The rows below fall into families. The same turns and mirrors carry the whole set onto itself and the rows of a family onto each other. For each named row, which other rows are in its family? Write them in the order they are listed.
These 16 rows form 4 families of 4 rows each.
q854: -.21 .12 -.03 .06 .14 .22 -.18 -.30 .16 -.07 .03
q750: -.03 .05 -.14 .07 .10 .26 -.16 -.20 .08 -.06 .14
q674: -.22 .09 -.05 .00 .04 .16 -.17 -.11 .15 -.19 .15
q189: -.06 -.41 -.10 .08 -.09 -.15 -.14 -.04 .06 -.01 -.48
q986: -.04 -.19 -.30 .09 -.13 -.02 -.15 .01 -.23 .11 -.07
q406: -.12 -.40 -.08 .04 .10 -.33 -.12 -.05 .00 -.05 -.39
q170: -.23 -.19 .13 .08 .20 -.11 -.16 -.24 .30 -.19 -.35
q73: -.13 -.31 -.16 .12 -.04 -.23 -.18 -.02 -.04 .08 -.48
q494: -.11 -.16 .07 .02 .34 -.05 -.14 -.28 .31 -.22 -.19
q624: -.16 .00 -.35 -.05 -.03 -.06 -.19 .05 -.19 .10 -.02
q489: -.26 -.24 .17 -.02 .14 -.05 -.10 -.29 .26 -.23 -.22
q79: .01 -.10 -.38 .01 -.05 .10 -.19 -.08 -.14 .21 -.19
q946: -.19 .08 -.10 -.09 .18 .19 -.14 -.33 .07 .00 .07
q605: -.12 .00 -.32 .09 -.09 .10 -.20 -.08 -.18 .19 -.08
q727: -.06 -.24 -.23 .00 .09 -.27 -.22 .10 .06 -.01 -.45
q822: -.12 -.16 .06 .05 .16 -.06 -.19 -.06 .39 -.30 -.27

Which other rows belong to the same family as q674? q624, q727, q822
Which other rows belong to the same family as q79? q189, q489, q946
Which other rows belong to the same family as q854? q170, q73, q605

